Rows swapped in pairs by one turn or mirror: which row each one swaps with
j42: [  5  -3   7 -14  21  -1   2  -3   8  -1   4 -10 -14  -2 -17 -18  -9 -14
  -4 -12  12 -31   3   3  -1  11]
j67: [  2  -1   9   2  -3 -13   0  12   6  21  -5 -17   0  -4   8   4   3  -4
   3 -23   2   3  -9 -23 -35   6]
j955: [ -4 -12   3  11 -13  -7  18  21  18 -23  -1  -8 -12 -10 -21   2  15   1
  -3  -8   8 -17  -5  -8 -11  23]
j723: [  5  -9  10  -2 -20  13 -26  -5   3 -20  -7   7   3 -23   5 -16  10  -5
  -9   2  24  13   6 -17   3   0]
j675: [-30   6   4   2   7  19  21  10  -4  12 -11  16   6   0   1   2  -5   0
  10   7 -17  11   4  10 -10 -10]
j167: [ 12 -10 -10   0  10  -3 -25  -6  -6   6  19 -19  -6  -9  -5  11  -9 -10
 -15   1  21  -5  13 -11  -9  -8]
j744: [-13  21 -20  -3  -9 -19  22  15   3   5  -7  -9  -2 -28 -18  -1   3  -3
  -1  -1 -13 -21  -6  -3   8   6]
j887: [ -1   7 -17   7  22  24   8   2  -4  -1  -8  16  -5 -12 -17  10   6  30
 -10   3 -21  15  -4  -9  -3   2]
j446: [-16  25  -7  -1  -8  -4  19  31   7   8 -21  -2  -4 -16  -1  -5  16   4
  10  -6  -5  -8 -16 -18 -15   7]
j849: [ -3  11   3   6   0   3   3 -11  -5  -4   8  27  -5   8 -16   4  -1  16
  -4  -1 -24  29  -1   2   2  -8]
j159: [  3  -8   3  -2  -2 -15   8  18  10  10   0 -15  -3   5   3   6   2  -4
   0 -28  -8 -10  -6 -18 -35   9]
j244: [  7  14  24  -3   0 -13 -10  -3   9   5  -7  12  -9   1  12 -14 -19 -10
  17  -5  14  13  10  -9  -9 -16]
j517: [-25  16  19   2  -7  -5  11   8   6  13 -11  13  -2   6   3  -6   3 -13
  21   5   4  17   2   1 -15  -6]
j712: [-13  -5   2  13 -29   7  -3   7   4 -21 -11 -12   2 -27 -12   7   6 -19
   0   9  25   5   5  -1   3   8]
j650: [  5 -17 -23  -7  17  26  -2   8  -1 -19   7   4   9 -18   5  11 -18  12
 -12  -9   0 -20  12   4  -2   1]
j852: [ -3  19  17   5 -18 -15   9   5   5  -7   1  15 -14   5 -14  -7  15   7
   4   0 -11  21 -15 -15  -7   6]
j683: [ -2   0   2  -4  -9   5  -1  -8 -10  -7  21  22   9   5  -2   2 -13  14
  -6  -7 -29  11   7  11   7  -3]
j990: [  2   1 -19   4  15   4   5  22  -7  -9   4  -9  -9 -18   3  16 -14  18
   2  -7  10 -34  -6 -13 -13  -3]
j800: [ -5 -23  12  -6 -16   9   3   7   8 -22 -16  -8   7 -22  -9 -22   1 -10
 -13 -22   2 -11   0  -7  -4  18]
j854: [ 21  -1 -19  -1  14  22 -12   3   1 -24   2   8  -8 -23 -12   3   4  23
 -23   7   0   2   1 -19   8   6]
j877: [  5  18  -2   5 -22   8 -10   3   4   0  -6  -7  10 -21  24  21  -2  -1
  19 -10  22   5 -11 -10 -11   2]
j370: [-14  25 -10  -6 -10   3  12  30   2   6 -20  -1   3 -19   2  -9  17   8
   4  -9  -5 -10 -18 -21 -15   7]
j676: [-11  13  -9   7  22  24  13  11   3  16 -18   7  -6 -16 -11   8  12  19
   2  17 -13  14   8  -5  -6   6]
j151: [ 22   9 -10  -9  -4  -6 -15  -3  16 -20  12   7  -3  -7 -10  -3 -17 -12
 -12   3   5   2  26   9  17  -4]
j876: [ 22   3 -10 -11  -3   0 -20  -5   9 -21  11   8   0 -13  -3  -4 -20  -9
 -15  -1   5   0  23   5  21  -8]
j548: [ 17  13 -11 -13 -13  -6  -9  -9  12  -1 -15   6  12 -36   6 -12 -14  -9
  -6  -5  -8  11  16  -3  20  -6]
j651: [ -8  -9 -10   0  14  29  10   2  -3  -7   3  16  12  -6   2  13 -21   6
  -4   1 -16   5  17  18   2 -10]
j186: [  8  -3 -10  -2   4   4 -31  -5  -5   6   6 -14  -4 -10   3   9  -2 -16
 -11  10  25   5  15 -16  -8 -16]

j651 is swapped with j675
j42 is swapped with j877
j67 is swapped with j167
j151 is swapped with j370
j723 is swapped with j955

Rows swapped in pairs by one turn or mirror: which row each one swaps with
j784: [ -5   1 -12   0 -31   3  25  -9   8   0  -2   4  -7  -7 -24   1  14]
j420: [-11   0  -8  -4  -4  11   1 -16  22  -4   2   6 -10 -25 -11   0  25]
j86: [ 11  -1  -8   5 -27  -8  29  -7  -1   1   6  -3 -13 -13  -6  14  15]
j958: [ -3  16   3  14  13  -2   3  -3 -10   4   0  10   1  11   5   4 -42]
j206: [ -4  18   4   1  29   8  -5 -10   5   8   3  24  -4  -8   0   5 -26]
j764: [-16  17 -13   1 -21  15  16  -8  12  -1  -5 -11   1  -7 -10 -12  29]
j823: [ -1   0 -12   2 -24   0  22 -11   4   1   1  -5  -7 -15  -7   5  28]
j102: [ 10  11   3  14   6  -9  10  -2 -16   4   9   3  -8   2  15  17 -32]
j556: [-10  23   5  20  16   8  -2  -4  -9   2  -9  -2   4  10  19 -11 -29]
j671: [ -3  26   5  16  10   7   2   9  -5  12  15   2   8  16  18  -3 -21]
j135: [-10   6  -9   9 -26  12  16 -10   5  -2 -12  -8   0  -8  -7 -15  27]
j295: [  2  16   3  17  18  -3   1  -2 -15   2   6  -1  -1   1  23   9 -32]
j863: [-15  28   1  15  21  11  -3  -3  -6   2  -1  -6   8   9  17  -8 -23]
j395: [ -9  11   2   6  30   8 -16 -10   8  -1   6  10  -3 -10  13   3 -18]
j604: [ -7   6  -4  -7  -5  13  11 -17  18   7   3  19 -10 -23 -21   3  17]
j445: [ -6  14  -6   5 -28  10  19   3  12  10  12  -2   2   0  -7  -8  29]
j213: [  4   2  -5   2  -8  -4  27 -29 -15   9 -16  -2   9 -19   1 -14  11]
j280: [  6   9   0  11  12  -7  18 -27 -25  12 -15   1  12 -11  16 -13 -15]

j395 is swapped with j420
j135 is swapped with j556
j671 is swapped with j445

Rows swapped in pairs by one turn or mirror: which row each one swaps with
j805: [ 18   2  -6  -1 -24   1 -13  -3   5  -9  -8 -10   1  -6  -1   9 -11 -18
 -42   9   8  -5  -3   9 -22 -24   3  27  -8  -1   5 -16 -13  10   5 -15
 -21]
j465: [ -3  -1 -15   9 -11   8   6  11  -1  -7   3  -8  11   0  -8   7 -10 -41
 -28   5  -7  10  22 -11 -15 -16  -1  15  -8  18  10  -7  24   7  15 -18
  -4]
j71: [ -9  20  22 -21   8  16  -5 -18 -11  -4  14  -9  12  -4   6 -16  -8   2
  -4  20  16 -13   1  23  17  11  30  -2  -1  19   7  11   9   3 -13  23
   1]
j6: [  5  12 -21  10   6 -11   3   1  -4  10 -11  -4  -8  13 -27  11   0  -9
 -38  14  -8  -3   9   8 -41  -3   6  24  -2   8  14  -8  15  -2 -16 -11
 -15]
j745: [-19  -3  14 -19   0  29  14  -6 -15 -13  18  -7  27  -1   2 -13  -7 -21
  -9  15  -5   0  11   4  14   4  25  -8   2  24   1  13  19   4  -1  15
   4]
j512: [ -5   4  20   2   7  21   2  -9   0 -11  -9  -8  27  -5 -10  -3  -6  -9
  -7  21 -25  -6   6  11   8  53  10   2  -2  11  11  13   5  -3   8   9
 -11]
j847: [ 12  21 -15  13  -8 -11 -16   3   6   4  -8 -11  -8  -3  -7  11 -12 -23
 -29   7  16   3  18   2 -21 -12  -4  27 -12   9  19 -14  16   7   9 -22
  -9]
j65: [ -8  15   2 -20  20  11   1 -21 -16  -6   1 -22   9   5  13 -12 -26   7
 -10  17   5  -4   4  11   9   2  23   6 -11   2  -2  22  15  16 -19  39
  -8]
j296: [ 12  29 -20  20  -5 -16 -10   1   7  -5 -16 -12  -7   1 -10   2 -10 -28
 -29  -9   3   7   7  -1 -27 -11  -1  34 -12   6  16   0  14   7   8  -6
 -16]
j60: [ -9  13   8 -17  18  11  11 -15 -18   4   6  -2   7  12 -17  -8   2  11
 -20  25  -7 -14  -2  23 -12  15  32   2   9  15   7  11  11  -5 -33  23
  -8]
j11: [ -9  28  17 -15  10  10   0 -22 -11 -12   6  -9  13  -2   2 -27  -7  -1
  -4   4   4  -9 -10  19  12  14  33   7  -2  13   3  24   6   2 -13  37
  -7]
j982: [  4   2  20 -25 -12  22  -6 -21  -9 -15   9  -7  17  -9   8 -11  -9   1
 -25  18  10 -17 -15  23   7  -6  27   6   1   7  -4   2 -18   6 -10  17
 -14]
j692: [ 11   6 -33  13   1   3 -14  -3  14   5 -18  -6  -8   5   2   1  -6 -17
   2   4  15 -13   6   8 -11  -2   9  19   5   3  32  34   5   2  16 -13
 -10]
j263: [ 11   5  -1  18   0 -11  -3  -2   6 -12  -8 -12   0   3  -7  10 -11 -12
 -27   5 -14  12  11  -3 -25  -6   4  50 -21   9  20  -6  -4   4   2 -22
 -16]
j231: [  7  15 -27   7   8 -12  -8  -3  -1   0 -15 -23  -6   7   4   9 -30 -15
 -27   7   3   9  15  -7 -21 -17  -3  29 -22  -4   7   2  20  20  -3   4
 -15]
j642: [  5   4   0  21  -2   8  -6   2   8  -7 -21  -8  14  -4 -16  12  -9 -21
 -18  13 -27   4  13   0 -11  40  -6  16  -8   6  19   0   8  -2  18 -13
 -16]
j129: [  2   7 -16  -4  10  16  -8 -16   6   2  -8  -5   1   2   9 -12  -5  -3
  15   9  17 -20  -2  18   8  11  24   7  10   7  26  46   0   1   6  10
  -5]
j598: [ -6   5  32 -13  14  13   6 -24 -11 -19  10  -9  18   0   2 -13  -8  10
  -4  18 -15  -2  -3  14   8  15  34  25 -11  17   9  16 -10   0 -14  16
  -8]

j642 is swapped with j512
j982 is swapped with j805
j598 is swapped with j263
j231 is swapped with j65

Rows swapped in pairs by one turn or mirror: which row each one swaps with
j917: [23 17 15 14  7  5  9 31 15 -3 -4 12]
j714: [  1 -18  14  26   1  16  10  36 -22   7 -20 -25]
j646: [ -3 -17  21  23  -1 -27   7  17 -10   2 -34  -4]
j423: [ -2  -9  18  22   7 -27   8   4  16  -7 -22 -19]
j325: [ 27  -6  22   1  12  -2 -22  17  14  -4 -11 -14]
j380: [32 -2 22 -2  6  1 12 17  9 -9  8  5]
j269: [ 25   5  24   1   6  -1   7  14  27   9 -10   4]
j954: [  3  -8  26  23   0 -19   5   5  25 -11 -11 -25]
j933: [  2   6  17  37   4  22  18  34  -3  -6 -11  -3]
j798: [  1  -3  24  32   5  18  17  22 -24   1   4 -12]
j199: [  4 -11  17  23   7  16  -6  28 -21   0 -24 -31]
j470: [  9  -5  40  24 -10  15  13  23 -23  -1  -2 -25]
j685: [ -1 -14  22  26   3  24  13  18 -19  13 -22 -22]
j252: [  6 -15  22  23 -12  10  19  27 -30   5  -5 -11]
j204: [38  0 40  1 -7 -1  0 16  3 -3  4 -4]
j920: [ -5  -5  22  28   8  14  24  37 -13  11 -20 -19]
j383: [ -4 -10  21  17  -3 -23   8  -1  15  -7 -27 -12]
j327: [ 13 -15  14  25   1 -17   7  18 -25   8 -36  -3]
j566: [  4 -18  14  26   9 -22   6  10 -10   3 -37  -3]
j891: [ 26  -2  30  -8  13 -13   0  25  18   8  -3  -8]
j238: [21 -5 30  3 -8 -6  4  9 15 -1 14 -3]
j989: [ 23  -3  21  -1   2  -4 -10  12  24   5   0  -8]

j325 is swapped with j199
j954 is swapped with j327
j917 is swapped with j933
j470 is swapped with j204
j238 is swapped with j252

Rows swapped in pairs by one turn or mirror: which row each one swaps with
j636: [ -4 -22   1  -7  -7  25  -1   4  25 -22  36  -2 -18   1  12 -29   5  29
   9  28 -10  27   5   7 -46]
j478: [  0 -13  24  -7  -4  -4   1 -31  -2 -22  30  43  11  -5  27  -1 -26 -13
  13  30 -12 -11   3   8 -12]
j219: [ -2 -18  15  -6  -3   2  12 -44   8 -30  30  24   7  -9  20  -4  -8  -2
   3  22  -5  51   3 -25 -22]
j793: [  1 -16   2 -11 -10  24   0 -15  13 -21  35  -6 -16   6  11 -27  -2  29
  11  24 -16  25 -13  21 -44]
j565: [  5  -6  24  -5  -3  -6   3 -12  -5 -22  29  45  11  -7  30   1 -28 -11
  13  29 -15  31   5 -16 -13]
j307: [  4 -24  35   0  -3  -2  16   0   3 -10  39  48   3 -21  27  -5 -23  -9
   9  31 -13  21  11  22 -18]
j707: [ -1 -22   6  -9  -7  16   8 -44  17 -30  35   1  -7  -5  13 -18   4  17
  -1  23  -7  49  -6  -8 -38]
j532: [  2 -22  37  -4  -6  -3   1  -8  -2 -27  28  39  -5  -6  22  -5 -22  -3
  13  31  -9  12  20 -43 -14]
j528: [ -2 -37  44  -2  -3  -6   1 -25   3 -27  28  40  -8 -12  24  -3 -26 -19
   1  29 -15  39  13  -5 -16]
j811: [  0 -23  22  -7  -4   3  13 -20  -1 -32  25  38 -19  -3  23  -2 -12  -7
  -3  28 -14  29  18 -44 -19]
j787: [ -3 -16  17  -5 -18  18  17 -20  20 -19  29  -3 -27   3  12 -29   1  28
  13  26 -17  10  27 -12 -41]
j372: [ -2 -29   5 -12 -11  24   8 -20  13 -32  29   1 -38   6  12 -20   8  21
  -6  25 -18  27   4 -18 -40]
j608: [  0 -13  18  -6 -15   1 -26 -21   7 -30  41  40   5 -18  27  -6 -20 -18
  -3  32 -10  -3  21   3 -11]
j839: [  0 -12  10  -5 -13  -5 -23   0  -1 -11  24  42   1   1  20  -3 -24 -13
  10  31  -2  29  12  -1  -5]
j588: [  0 -11  22  -2   0  -4   2   5  10 -23  30  43   7 -11  27  -3 -21  -9
  12  31  -9  33  23 -30 -17]
j485: [ -3 -31   5 -10  -8  21   9   7  24 -16  34  -1 -16   8  10 -25  -1  22
  14  29 -21   2   9 -18 -45]
j785: [ -1 -20  -6 -10 -18  18 -26  -2  10  -9  29   8 -17   8  10 -21  -4  13
   8  29  -4  24   0  27 -28]
j767: [  3 -30  23  -2  -9  18  13   0  11  -9  41  18 -14 -13  18 -21  -6  14
   7  28 -14  18  -1  47 -37]
j516: [  0  -9  32  -2 -15   0  17 -16   8 -19  22  28  -7  -3  22 -11 -15   2
  14  30 -16  14  39 -36 -20]
j776: [ -3 -22   5 -11 -20  19 -27 -23  17 -29  46   9 -12  -8  18 -22  -2   6
  -7  30 -10  -7  10  25 -30]
j746: [ 16 -16  21  -8   8  -3   9 -13  -9 -23  28  44   9  -9  25   0 -23 -17
   8  32 -17  37   5   5  -8]
j234: [  1 -12  14 -12   2  13  12 -24  16 -25  39  12 -12  -2  14 -13  -9  22
  23  27  -7 -16  11  33 -37]
j729: [ -2 -30  15 -10 -13  24  -6  -9  16 -25  33  -2 -30   5   8 -28   4  32
   8  25 -10   4   6 -10 -44]
j895: [ -4 -20   9 -10  -9  16   0 -32  10 -18  34   8  -6   5  16 -19  -8  14
   8  28 -16 -13  -9  34 -32]
j893: [ -1 -23  18  -5  -3   0  12   9  13 -17  31  33   2   1  19  -7 -20  -2
  16  33 -18   5  23 -42 -23]
j934: [ -4 -46  27  -6 -10  18   0 -26  17 -26  32   3 -30   0  10 -25  -4  12
  -2  26 -17  36  -1  25 -39]
j928: [ 13 -25   5 -15   2  23   5 -14   6 -21  37   2 -13   1  12 -21  -1  16
   5  26 -19  31 -10  35 -35]
j127: [  3  -8  30  -9   8  -4  16 -24   7 -27  35  40   2 -10  21   2 -25   0
  27  30  -6 -13  21  10 -19]

j895 is swapped with j478
j787 is swapped with j516
j746 is swapped with j928
j528 is swapped with j934
j588 is swapped with j636

Rows swapped in pairs by one turn or mirror: which row each one swaps with
j661: [ 24  -3  15 -18 -25  26   3  -2   2  10  -4  16  20 -13 -26   1   1   9
  -8]
j737: [ 27 -10  12  -9 -17  15  -7  15  -5  -6  -9  -3   1 -29 -26   8  24   0
 -10]
j331: [ 30  12   6  -2 -26  16   8   0  -3   9   3  27  22   3 -24  -5   4  10
   7]
j571: [ 16  -9   1  24  14   5  17  24  17 -10   1  15  -1  23  -1  -5 -27   2
   3]
j154: [ 34  -1  14 -13 -13  22 -11   8  -2   4  -8   5   8 -28 -25   5  15   1
 -13]
j687: [ 13 -15  -1  22   5   6  29   7  -1  -5  -2  16   3  18   9 -20 -11  -3
   2]
j356: [ 24 -13   8  -6 -18  21  16 -12  -9   8  -1  20  18  -2  -2 -13   8   1
  -4]
j867: [ 14 -12  -2  25  16  -3   8  39   4 -23 -12  -7 -19  -4 -18   0   3  -4
  -4]
j904: [  7  -4  -1  24  15   5  21  30  15  -8  -5  11  -5  17 -12 -10 -26  -1
  -2]
j589: [ 16  11  -3  27   0   1  18  19   6  -5   3  23   7  25 -17 -14 -15   5
  12]
j906: [ 18  -1   1  28  24   0   8  38   9 -17 -11   1 -13   3 -15  -4 -12  -6
  -6]
j405: [ 23   8  11 -13  -3   9 -16  31  -6  -1 -17  -3   1 -23 -13  17   8   0
  -9]
j54: [ 14   6   6   8  18  -1  -8  51   2 -13 -16  -5  -8  -8  -7  10  -4  -3
  -4]
j936: [ 33  -8  16 -17 -21  27  -2  -4   8   7   2  18  20  -8 -13   4  -1  10
  -4]

j589 is swapped with j331
j571 is swapped with j936
j687 is swapped with j356

